In the rows, 128 means zero.
Each named move below is a turn or a mirror, shown by a few rows before and after it. Which moves, in which order, take the first row of each later pair to the second? The first pair is answered.
K287 (before |-> after):
[109 144 120 118 117 135 103 116 109 132 154 128 126 182 150 158 144 124
 150 117 105 137 127 101 126 136  72 150 159  90 134 123 176 148 105 110] |-> [109 164 135 136 140 141  92  94  96 141 143 135 117 168 142 141 143 121
 155 120  96 137 105  80 138 128  77 147 151 107 144 138 156 156 103 106]
[ 72 124 128 134 121 119 142 146  93 124 154 138 154 153  96 136 136 108
 147  99 113 131 140 119 135 124 128 143 172 104 129 142 136 142 143  92] |-> [ 62 127 127 141 128 120 144 147  90 125 139 142 149 146  98 127 144 114
 146 104 112 128 131 118 131 116 130 145 169 104 135 146 129 148 134  95]
[158 109  96 125 115  93 124 140 144  74 148 108 142 162 128 152 146 126
 145 144 118 118 131 146 128 143 143 125  99 115 156  87 106 100 173 164] |-> [150 132 110 146 137 110 117  97 114  88 111 119 122 127 101 121 154 135
 138 151  99 113 107 126 133 131 148 128  83 128 175 113  82 106 168 136]
K166 (before |-> after):
[172 121 145 128 105 152 146 135 148 127 108 136 114 114 164 103  98 140
 127 120 164 109 155 143 148 141 112 109  79 151  92  97 139 127 109 140] |-> [101 146 133 150 177 139 130  91 120 131 114 159 132  88 101 139 113 154
 126 128 111  65 112 133 142 137 141 143 130 136  87 134 116 105 122  97]
[177 166 113 146 136 127 120 142 132  80 143 127 162 116  82 112  96 131
 143 125  59 101 168 127 112 145 130 131 123 120  72 127 143  99 129 108] |-> [191 160 110 143 114 130 119 162 136  88 137 120 159 119  99  99  86 134
 148 122  72 113 180 126 113 149 129 127 107 125  75 110 140 104 121 119]
[161 112 117  92 130 122 112 144 160  86 139 106 129 148 106 147 129 107
 147 123 137 144 129 135 127 133 122 137 110 123 157 123 120 133 155 151] |-> [143 116 112 100 152 121 106 126 144  76 139 117 136 139  83 161 134 114
 144 123 119 126 105 132 123 137 128 153 120 119 148 137 110 123 160 140]
K535 (before |-> after):
[107 122 124 111 128 103 146 149 136 118 144 133 156 138 111 159 119 127
 127 113 126 107 127 124 115 137 131 133 152 111 115 117 142 119 125 129] |-> [ 96 123 129 125 117 118 165 152 139 123 129 128 154 129 112 146 121 140
 132 121 116 103 125 129 112 134 124 131 156 114 102 117 144 117 109 127]
[137 124  96 113 151 141  94 117  83 144 143 129 139 119 114 133 143 120
 116 143 144 124 112 114 120 145 107 155 117 124 185 107 149 144 111 110] |-> [126 131 103 122 146 151 110 113  85 136 124 125 151  99 116 123 144 128
 118 151 117 117 108 126 109 144 104 149 132 127 159 112 146 139  97  96]
[ 73 137 124 136 151 126 133 107 124 116 143 148 146 105  98 128 136 137
 135 122  87  97 100 135 126 131 114 146 159 125 111 142 131 105 113 111] |-> [110 143 169 149 118 160 160 123 120 130 103 139 148  89 130  94 115 132
 126 126 106 117 130 149 124 127 109  94 131 146  86 132 129 130 103 117]

(2 to 3 moves a pair)
[124 164 139  96 129  96 130 138 128 123 152 132 120 157  98 186 130 139
 134 115 136 103 169 110 122 146 169 122 174 113 112 130  95  95 139 168] |-> [168 161 157 100  94 122 123 139 136 142 127 117 114 155 129 129 133 128
 132 125 166 139 169 102 119 132 157  85 120 131 129 115  87 117 129 174]  K287 then K166
[165  88 123  90  86 126 152 200 169 126 149 119 129 183 176 138 101 134
 142  90 157 143 186 154 124 160 107 121 139 110 106  93 177 115 119 128] |-> [121 114 157 132  94 170 185 184 139 134 101 130 152 104 155 118  99 144
 124 106 115 124 176 177 118 155 107  88 154 121  50 119 144  98  83  94]  K166 then K535 then K166
[ 98  98  94 108 180 129 135 155 132 110 162 136 151 135  87 168 143 131
 125 136  71  85 112 138 107 119 134 168 144 100 120 124 133  98 146 128] |-> [139  87  91  85 148 124 136 184 161 101 175 120 145 178 127 159 133 115
 139 133 110 111 142 138 111 140 118 145 115 109 124 103 158 117 145 161]  K166 then K535
[164 123 103 118 104 124 117 132 143 110 151 130 130 167 166 113 143 108
 151 120 133 154 139 119 134 162 115 148  92 134 134 111 150 152 141 146] |-> [116 130 115 143 127 132 148 139 140 101 148 148 162 141 146 126 131 129
 151 125  75 123 140 143 110 171 107 145 151 123  84 121 151 116 115 117]  K166 then K535 then K287
[144 128 108 100 125 102 106 129 158 111 170 105 100 199 162 149 128 126
 142 135 160 131 118 107 140 138 110 168 133 134 171 123 159 162 143 168] |-> [103 151 111 118 157 100  92  90 133 110 150 121  91 172 118 153 148 132
 140 141 119 110  86  97 149 138 113 188 151 136 172 146 133 147 143 137]  K166 then K287
[169 106 133 129 104 111 118 145 129  98 134 110  99 144 134 136 117 119
 134 132 153 147 132 118 137 122 137 108 109 111 151 121 108 134 139 157] |-> [123 112 126 132 113 114 142 163 136  89 153 130 131 136 118 164 113 138
 141 122 103 110 138 144 124 131 136 122 161  99 108 122 119 109 120 134]  K166 then K535 then K287
[120 114 140 137  84 126 132 149 172 139 140 114 143 133 150 144 126 148
 113 101 151 131 166 147 127 146 137 140 124 113  97 115 154 133 131 131] |-> [ 89 127 128 138 127 104 111 132 165 128 153 123 137 132 120 171 139 146
 126  94 132 107 147 135 133 147 149 167 149 102 112 122 145 126 150 116]  K535 then K166
[ 85 154 124 207 171 137 113  99 115 201 148 170 145 144 104 131 118 138
 111 137 115  89 116  97 127  98 132 128 212 136  91 105 117 111  95 100] |-> [161 148 153 205 124 163 127 101 121 217 110 136 123 145 157  80 107 135
 104 140 168 137 141  90 137 101 116  86 130 164 101  89 127 136  76 136]  K166 then K287
[158 128 152 116 120 137 130 176 137 151 146 115 124 172 179 115 108 118
 113 110 172 157 177 140 142 151 124  97 110 146 130  97 113 133 114 122] |-> [132 140 167 142 127 159 155 168 124 160 112 128 132 125 161 101 116 141
 109 114 143 153 167 152 132 142 127  82 115 157 104 115  99 135  94 110]  K166 then K535 then K166
[102 153 133 152 141 171 106  59 106 126  98 159 133 110 121  76 145 128
 126 111  84 141  91 112 134 123  86 138 119 139 104 161 156 139  81  90] |-> [115 125 133 126  97 154 150 128 139 115 114 155 162 128 163  93 113 130
 131  95  84 135 152 150 121 144  87 126 137 123  60 133 187 123  59 102]  K287 then K166 then K535
[150  93 170 135  73 141 164 143 144 107  90  94 137 109 151 118 133 160
 104 151 134 150 156 186 109 147 110  86  96 149  77 100 172  92 103 104] |-> [ 94 103 151 131 115 123 159 150 135  90 122 110 164 102 105 171 143 158
 115 140  83 107 138 192 108 147 128 126 156 125  69 113 181  68 104  82]  K166 then K287
[114 157 108 153 194 119 144 121 102  98 132 159 153  75  91 116 154 114
 127 135  72  78 104 126 110 129 157  94 147 135 144 143  92  83 141 110] |-> [170 149 141 150 132 138 180 148 109 117  93 147 148  69 136  68 139 118
 114 133 110 106 146 136 106 120 152  37 105 154 123 123  89  94 125 132]  K535 then K166
[159 145 122 149  95 145 151 118 160 125 110 111 132 106 140  98 115 139
 102 152 130 155 136 127 125  99 138  71  80 144 141 106 100 126 122 128] |-> [144 152 105 128 120 124 112  96 150 132 129 115 118 126 114 111 128 129
 105 158 134 143 107 110 141  88 157 105  90 147 183 112  99 128 150 129]  K287 then K535 then K287
